A single turn carries every row of the set below to another of its rows. Some are shown first; where does it send the rows asked next?
kiv: [-.22, .32, .01, -.07, -.12, -.15, .36, .05, .10, .01, .04, .14, -.28, -.03, -.16]
deze: [-.07, .25, .43, -.13, .02, .10, .06, .07, -.16, -.03, -.28, .07, -.06, -.06, -.06]
sol: [-.01, -.02, -.18, -.03, -.01, .02, .21, .25, .05, .35, .30, -.03, .09, .14, -.15]
tigu: [-.03, .26, .06, -.37, .12, -.18, .02, .21, .00, .07, .02, -.26, -.06, .30, -.15]
razar: [-.11, .15, .30, -.18, .05, .13, .52, .39, .18, .31, -.08, .00, -.09, -.05, -.13]
Lumes: [-.10, .23, -.05, -.15, .01, -.40, .23, .30, .11, .00, .10, .07, .04, .15, -.13]
buzof: [.10, .19, .09, -.07, -.15, .05, -.19, -.02, -.03, .03, .12, -.12, .15, .18, .05]
fes: [.08, .25, .10, -.02, -.14, .04, -.16, -.08, -.01, .10, .12, .04, .24, .22, -.16]
Melap: [-.13, .12, .20, -.14, -.06, .06, .58, .36, .18, .24, -.12, -.08, -.10, -.06, -.08]
fip: [-.27, .11, .15, -.18, .12, .16, .52, .35, .18, .20, -.04, .07, -.03, -.06, -.22]
sim: [.08, .15, -.07, .00, -.05, .03, -.12, -.09, -.04, .04, .09, .15, .18, .15, -.11]
Govu: [-.15, .07, .21, -.24, .12, .14, .52, .27, .22, .26, -.05, -.02, -.10, -.18, -.14]
bisi: [.01, .26, .04, .00, -.15, .03, -.18, .02, -.12, .03, .07, -.05, .25, .20, -.08]
Fod: [-.15, .25, .39, -.27, -.07, .14, .02, .17, .03, -.02, -.35, -.01, .02, -.02, -.01]
dabef: [-.15, .33, .43, -.23, -.02, .19, .11, .08, .10, -.12, -.23, -.01, .03, -.03, -.03]
Fako: [.06, -.01, -.15, .05, .09, -.07, .36, .11, .12, .33, .12, -.12, .16, .15, -.22]
lodap: [-.12, .23, .38, -.14, -.07, .11, .05, .25, -.04, -.08, -.36, .03, .05, -.03, -.07]
kivir: [.06, .12, -.10, -.01, .00, .06, .36, .12, .15, .42, .29, -.04, .12, .15, -.16]
mun: [.09, .05, -.18, -.02, .12, .07, .31, .03, .09, .34, .28, -.09, .10, .03, -.17]
perom: [.01, .13, .40, -.20, -.03, .05, -.03, .22, -.02, -.18, -.24, .06, .06, .01, -.08]
pipa: [-.09, .06, .15, -.19, .15, .11, .50, .35, .19, .28, -.18, -.06, -.07, -.11, -.08]
fogi: [.00, .08, -.15, .04, .03, .03, .32, .13, .05, .30, .36, -.06, .14, .04, -.21]
Pab: [.06, .23, .05, .03, -.09, .07, -.14, -.08, -.14, -.03, .08, .01, .22, .11, -.16]
dosur: [-.10, .28, .50, -.20, -.10, .11, .00, .20, .02, -.01, -.25, .07, .03, .02, -.11]
Mig: [-.08, .06, .22, -.12, .05, .05, .63, .30, .05, .17, -.17, .02, -.06, -.10, -.12]
Som: [.00, .14, -.16, .00, .08, -.04, .31, .06, .24, .38, .23, -.10, .16, .13, -.16]
Kubek: [.08, .17, .07, .03, .06, .00, -.20, -.11, -.08, .13, .02, -.09, .16, .18, -.14]
tasik: [.01, .27, .10, -.11, .01, .01, -.22, -.09, -.08, .09, .14, .03, .20, .16, -.18]
Tizin: [.00, .12, -.21, .05, .13, .16, .39, .08, .13, .34, .18, -.05, .01, .12, -.14]
Vuza: [-.07, .10, .27, -.15, .16, .19, .49, .39, .14, .12, -.16, -.16, -.12, -.03, -.11]
Zet: [-.14, .35, .11, -.30, -.01, .06, .15, -.04, .00, .07, -.03, -.18, -.37, .12, -.17]
kat: [-.13, .24, .46, -.24, -.13, .11, .06, .21, -.15, -.05, -.21, .05, -.06, -.03, -.11]

Zet turns into tigu
sim turns into Tizin
Where do these go?
Fako turns into Mig
fogi turns into Govu
Melap turns into kat
sol turns into fip
lodap turns into Pab
dosur turns into fes

A single turn carries every row of the set below to another of its rows. Some are shown first; where does it send the rows asked next?
Det: [-.01, .01, -.05, .21, -.19, .07, .15, .05, .22, -.24, -.19, -.05, .08]
Telor: [.04, -.17, .02, .03, -.17, -.08, .02, -.34, .15, -.08, -.18, -.11, -.21]
gera: [-.03, -.05, .16, -.12, -.13, .00, -.15, .23, -.19, -.07, .22, -.11, -.04]
tuv: [-.11, .13, -.04, .11, .01, -.01, .33, -.07, -.18, .02, -.11, .30, -.07]
fibup: [-.15, -.03, .19, .32, .17, -.19, .04, .10, .22, .05, -.09, .19, -.13]
disu: [-.15, -.06, .15, -.07, -.12, .01, -.11, .13, -.18, .03, .25, .09, .14]
zuso: [-.12, -.08, -.08, .01, -.02, .14, -.12, .12, -.11, -.26, -.07, .11, -.35]
bar: [.12, -.12, .14, -.13, -.11, -.15, -.27, .17, -.16, -.09, .14, .10, -.06]
kova: [-.02, .00, -.07, -.15, -.06, .14, -.18, -.11, -.03, -.18, .08, .09, -.38]
Nulu: [.04, .13, -.06, -.04, -.23, .09, -.03, -.12, .38, .00, -.08, -.11, -.03]
nuvil: [-.03, .19, .01, -.06, -.07, -.01, .27, -.28, -.06, .08, .02, .25, -.09]
riz: [-.18, .21, .00, .17, -.11, -.02, .10, -.21, -.11, .17, .07, .11, .09]
dufi: [.02, -.09, -.06, .07, -.10, -.11, -.11, -.37, -.11, -.07, -.01, .01, -.32]
rol: [.38, .01, -.12, .14, -.17, -.21, -.08, .12, .12, .08, -.04, -.01, .06]
Madez: [.01, -.06, .11, -.07, .05, -.11, -.04, .21, -.23, -.10, .30, -.03, -.01]
muki: [-.33, -.09, .20, .06, .16, -.11, -.03, -.01, .25, -.08, -.18, -.03, -.05]
poz: [.31, .01, -.28, .12, .03, -.03, -.07, .11, -.02, .07, .09, -.10, .08]
nozug: [-.10, .02, .29, .25, .27, -.12, -.02, .00, .18, .04, -.07, .17, -.05]
medo: [.12, -.09, .08, -.20, .07, -.16, .37, .20, .00, .11, -.04, -.03, -.09]
tatef: [.06, -.11, .14, -.18, -.16, .08, -.17, .21, -.17, -.07, .18, .12, .00]
Potud: [.08, -.02, .06, -.22, -.01, -.09, .29, .18, -.07, .25, -.12, .02, -.19]
ruk: [-.27, .09, .07, .28, .22, -.17, -.05, -.12, .06, .00, -.04, .08, .01]
poso: [-.21, -.09, .21, .23, .20, -.17, -.05, .12, .13, .02, -.04, .22, -.25]
zib: [-.09, -.01, .20, .22, .32, -.09, -.14, .03, .13, .01, -.05, .19, -.19]
fiz: [.01, -.13, .14, -.22, .01, .01, -.06, .13, -.21, -.08, .22, .00, .12]
fumov: [.30, -.01, -.23, .16, .03, -.12, .00, .21, .06, .02, .07, -.16, -.07]
vepi: [-.23, -.02, -.05, .14, .29, -.12, -.10, -.03, .14, .04, -.20, .05, -.28]
nobes: [.19, -.03, .01, -.22, -.06, .00, .26, .14, -.04, .23, -.14, .22, -.09]
temes: [.27, .10, -.18, .21, -.10, -.07, .00, .15, .03, .15, .03, -.19, .03]
mov: [.18, .01, -.33, .20, -.04, -.02, -.16, .14, .04, .18, .01, .00, -.06]
zar: [.32, .06, -.18, .15, -.17, .03, -.07, .15, .07, .08, .02, .01, .10]
nalig: [-.08, .10, -.08, -.16, -.10, .13, -.28, -.09, .00, -.01, .10, .07, -.32]
Sil: [-.16, -.10, .14, -.07, -.25, .11, .02, .00, .27, -.07, -.14, -.15, .01]
rovi: [-.10, -.01, -.20, -.03, -.01, .11, -.15, -.03, -.03, .11, -.12, .05, -.45]
Gebug: [-.16, -.10, .18, .33, .14, -.15, -.11, .14, .24, -.05, -.06, .11, -.14]
turuf: [.20, -.04, .11, -.22, -.05, -.26, .18, .10, -.07, .20, -.11, .23, -.09]
Zoruz: [.01, -.15, .03, -.23, -.07, -.03, .24, .17, .13, .24, -.21, .07, -.09]
guzek: [.11, .04, -.05, .04, -.23, .08, .06, -.15, .35, -.16, -.06, -.10, .02]
Gif: [.20, -.11, -.05, -.27, .08, -.06, .26, .12, .02, .18, -.14, .03, -.07]
Sava: [-.06, -.06, .12, .04, -.16, -.15, .13, -.42, -.07, -.04, -.02, .03, -.08]
Gesoz: [-.11, .24, .07, -.16, -.11, -.02, .17, -.24, .02, .20, .03, .18, -.05]
lav: [-.07, -.05, .25, .23, .25, -.08, -.10, .07, .29, -.02, -.12, .10, -.12]

fiz turns into poz
muki turns into ruk
bar turns into rol
Where do these go?
medo turns into Madez
Potud turns into gera
disu turns into mov
nuvil turns into kova
rovi turns into Sil
nobes turns into tatef
nalig turns into Nulu
dufi turns into Telor
zuso turns into Det
nozug turns into zib
poso turns into Gebug

A single turn carries every row of the set below to another of its rows. Some are shown first; where does it send the rows asked next?
Nirik: [-.14, -.30, -.18, .06, -.13, -.01, -.45, .09, -.22, -.06, .01, .01, -.13, .02, .02, .09, .06]
fure: [.06, -.12, .08, -.21, .15, .14, -.32, .13, -.30, -.09, .14, .04, .20, .07, .14, -.20, .30]
tup: [.03, -.09, .08, .05, .21, .04, -.19, .07, .24, .33, .15, -.04, .31, .10, .09, -.09, -.03]
bes: [-.02, -.12, .03, .00, -.03, -.05, -.41, -.21, -.51, .01, -.01, -.02, -.02, .03, -.17, .06, .06]
bitas: [.05, -.04, .07, .03, .25, .05, -.24, -.05, .09, .37, .21, -.02, .36, .16, .05, -.19, .05]
gedi: [-.26, -.01, -.12, .16, .12, -.04, -.08, .12, .11, -.01, -.10, -.08, .29, .30, -.22, .16, .10]
Fiti: [.03, -.16, -.09, .13, .24, -.03, -.06, -.20, .12, .07, -.05, -.06, -.04, -.26, -.30, -.13, .18]
kig: [-.03, -.20, -.05, -.29, .13, .12, -.22, .19, -.17, -.03, .01, -.04, .15, .19, .21, -.15, .30]
sedo: [-.23, -.25, -.03, .03, .05, .04, .07, .01, -.19, .15, .21, .26, -.01, -.13, -.20, .05, -.17]
Mame: [-.24, -.15, -.11, -.03, -.10, .25, .03, .04, -.11, .05, .17, .20, -.13, .07, -.21, -.03, -.19]
mut: [-.31, .05, -.15, .19, .10, -.02, -.25, .05, -.07, .05, .04, -.02, .39, .32, -.23, .02, .27]
nuti: [-.13, -.27, -.23, .04, -.14, -.01, -.24, .18, -.23, -.07, -.16, -.08, -.03, -.08, -.02, .16, -.06]
Zila: [-.21, -.07, -.06, .04, -.10, .25, .07, .02, -.33, .07, .18, .21, .07, -.09, -.28, -.09, -.17]
Vedi: [-.21, -.19, -.13, .00, .11, .06, -.03, -.12, -.39, .21, .29, .26, .10, -.07, -.23, -.10, -.07]
Fupo: [.09, -.04, .16, .07, .24, .04, -.14, .06, .10, .32, .15, -.03, .44, -.01, .02, -.12, -.05]
pon: [.06, .07, .01, .02, .07, .30, -.26, .07, .19, .19, .12, -.07, .26, .24, .03, -.23, -.02]
Vevof: [.06, -.18, .20, -.29, .12, .08, .01, .22, -.07, -.08, -.10, -.06, .13, .04, .10, .05, .10]
Deru: [.01, -.20, -.12, .01, .02, -.05, -.17, .09, -.37, -.06, -.19, -.10, .05, -.18, -.14, .18, -.16]
Rolel: [.02, -.06, .28, -.21, .05, .10, -.16, .11, -.34, -.03, .05, .01, .29, -.02, .05, -.11, .28]
ruto: [-.05, .03, .00, .13, -.08, .15, -.03, -.18, .06, .00, -.12, -.09, .00, -.14, -.37, -.20, .26]
Gefu: [.00, -.09, -.02, -.03, -.04, -.03, -.20, -.09, -.52, -.02, -.16, -.11, .09, -.07, -.22, .11, -.07]
vor: [-.06, -.02, -.24, .10, -.02, .17, -.01, -.09, .10, .02, -.17, -.14, .00, -.11, -.31, -.24, .21]
tepi: [-.24, -.09, -.23, -.05, -.03, .25, -.06, -.09, -.33, .10, .22, .20, -.04, .14, -.22, -.19, -.09]
fub: [-.05, .07, .00, .30, .31, .06, -.38, .01, -.15, -.13, .19, .05, .33, .12, -.29, .04, .12]
bola: [-.03, .01, .02, .25, .35, .05, -.22, .08, .05, -.18, .04, .00, .23, .08, -.32, .19, -.07]
saku: [-.12, -.17, -.06, .01, -.18, -.02, -.48, -.09, -.38, -.01, .02, -.01, -.10, .12, -.08, .04, .16]
timop: [-.04, -.21, -.23, .19, .20, -.01, -.17, -.11, .10, .08, .02, -.03, .00, -.26, -.23, -.24, .28]
Ful: [-.10, -.04, -.22, .25, .36, .07, -.38, .10, .06, -.16, .14, .01, .18, .25, -.19, .07, .06]
zizaz: [-.02, -.15, -.01, .21, .14, -.01, -.19, -.21, .04, .07, .07, .02, .02, -.28, -.29, -.20, .31]
lurud: [-.22, .10, .09, .21, .06, -.03, -.08, .05, -.07, .02, -.04, -.04, .44, .18, -.34, .14, .15]
narar: [.11, .09, .10, .08, .07, .29, -.15, .15, .20, .15, .07, -.06, .33, .09, .00, -.16, -.11]
sazir: [-.25, -.29, -.20, -.06, .11, .06, -.05, -.09, -.16, .19, .25, .24, -.11, .10, -.16, -.05, -.09]
budot: [-.12, -.01, -.16, .18, -.13, .18, -.15, -.10, .04, .02, -.05, -.06, .06, -.14, -.28, -.31, .34]
lusev: [.11, .16, .09, .05, .09, .28, -.21, .02, .04, .19, .11, -.08, .39, .13, -.03, -.25, -.04]
Vafad: [.14, -.11, .33, -.20, .15, .13, -.11, .17, -.22, -.13, .02, .02, .19, -.09, .04, .00, .11]
dape: [.08, -.22, .01, -.28, .22, .14, -.13, .24, -.05, -.14, -.03, -.04, .04, .11, .17, -.04, .11]

tup turns into narar
Mame turns into sedo
Where do these go?
dape turns into Vevof
Deru turns into Gefu
zizaz turns into budot
gedi turns into bola

A single turn carries every row of the set below to another of its rows. Some are shown first; where does it send the rows asked next?
zele: [-.08, -.02, -.13, .35, .07, .07, .19, .08, .15, .16, .08, -.15]
Tozov: [.16, .04, .05, -.19, .04, -.11, -.07, -.07, -.03, -.29, -.22, .10]
niv: [.10, .03, .16, -.17, -.07, -.12, -.27, .07, -.16, -.20, .02, .00]
sopal: [-.09, -.07, .22, .01, -.02, -.01, -.16, .02, -.17, -.01, .27, -.19]
Vasi: [.17, -.03, -.03, .14, -.11, -.17, .02, .29, -.22, .13, -.06, .03]
kitip: [.29, .04, .06, -.14, .04, -.07, .09, .03, .08, -.24, -.32, -.01]
sog: [.30, -.04, -.07, -.05, -.08, -.01, -.21, -.01, .27, .05, .03, -.13]
rit: [-.11, .07, .04, -.06, .09, .13, .05, -.30, .26, -.14, -.01, -.17]
bezun: [.12, .12, -.15, .11, .06, -.04, .21, -.01, .23, -.04, -.35, .11]
far: [.19, .00, -.18, .04, .27, .13, .12, -.03, .17, -.19, -.20, -.10]
das: [.07, -.10, -.19, .06, .07, -.03, -.14, -.27, -.09, .05, -.01, -.27]
voz: [.11, .05, .19, -.22, -.03, -.15, -.14, -.07, -.09, -.23, -.16, .09]
Gupa: [-.24, .12, .06, .23, -.12, -.01, .08, -.09, .06, .24, .10, .08]
Gul: [-.23, .05, .09, .01, .14, .12, .16, -.21, .25, -.18, -.04, -.10]
vif: [.25, .01, -.09, -.15, -.11, -.04, -.15, -.21, -.08, .07, -.05, -.16]
kifu: [.13, -.03, -.14, .11, -.07, -.10, -.15, -.06, -.31, .12, -.02, -.12]
rurev: [-.09, -.02, -.08, .37, .01, .03, .18, .02, .17, .19, .12, -.16]
Pas: [.16, -.10, -.13, .19, .22, .08, .18, .05, .14, -.18, -.07, -.23]
Bosen: [.01, .02, .11, .28, .00, -.08, .11, .23, -.30, .08, .01, .05]
zosas: [-.27, .00, .01, .27, -.02, .02, -.05, -.05, .00, .18, .24, -.06]
zofog: [-.03, .14, .24, .07, -.03, -.01, .18, .26, .17, -.09, -.06, .22]
siti: [.27, -.10, -.01, -.10, .18, -.06, -.03, .09, .00, -.31, -.17, -.14]
zal: [.27, -.17, -.09, .12, -.12, -.18, -.16, .07, -.13, .11, .01, -.10]
lev: [.14, .06, .16, -.24, .04, -.08, -.16, .01, -.09, -.22, -.18, .12]
lis: [.02, .03, -.03, -.15, .05, .02, -.09, -.22, .38, -.12, -.09, -.10]
lamu: [.10, .01, -.13, -.06, .02, -.01, -.14, -.38, -.06, .02, -.04, -.17]
Zer: [-.14, .05, .23, .09, -.21, -.21, -.09, .02, -.10, .14, .14, .03]
fedul: [-.13, -.02, -.01, .33, .00, .03, .12, .08, .09, .24, .15, -.16]
tokuf: [.14, -.02, .03, .18, -.06, -.17, -.02, .31, -.19, .09, -.04, .10]
konip: [-.06, .04, .19, .18, .02, -.06, .17, .38, .15, -.07, -.02, .12]
zinu: [.26, .01, -.04, .12, -.09, -.17, -.12, .22, -.19, .13, -.03, .05]
zeror: [-.13, .15, .21, -.05, -.17, -.16, -.15, -.06, -.08, .13, .01, .19]
bima: [-.13, .08, .09, -.02, .15, .09, .01, -.28, .29, -.18, -.02, -.10]
sumev: [-.06, .01, -.11, .28, .10, .04, .30, -.06, .23, .15, -.09, -.05]
Meze: [-.26, .07, .11, .19, .12, -.06, .25, .02, -.20, -.09, -.12, .08]
vel: [-.24, .19, .12, .03, -.14, -.04, -.13, -.17, -.07, .12, .01, .12]
nopi: [.28, -.15, -.06, .13, .20, -.02, .17, .17, .14, -.18, -.08, -.19]
kenon: [-.11, .09, .21, .01, .11, .05, .18, .06, .38, -.21, -.05, .08]
Napat: [-.24, .20, .14, .00, .17, .13, .19, -.07, .18, -.16, -.08, .05]
benov: [-.20, .01, .16, .29, .14, -.02, .20, .21, .15, -.12, -.02, .11]

lamu turns into zeror
kitip turns into zal
Where do these go?
Gupa turns into kenon
Zer turns into benov
bezun turns into sog
zofog turns into nopi
rit turns into voz
lis turns into niv
lev turns into Vasi
Gul turns into Tozov

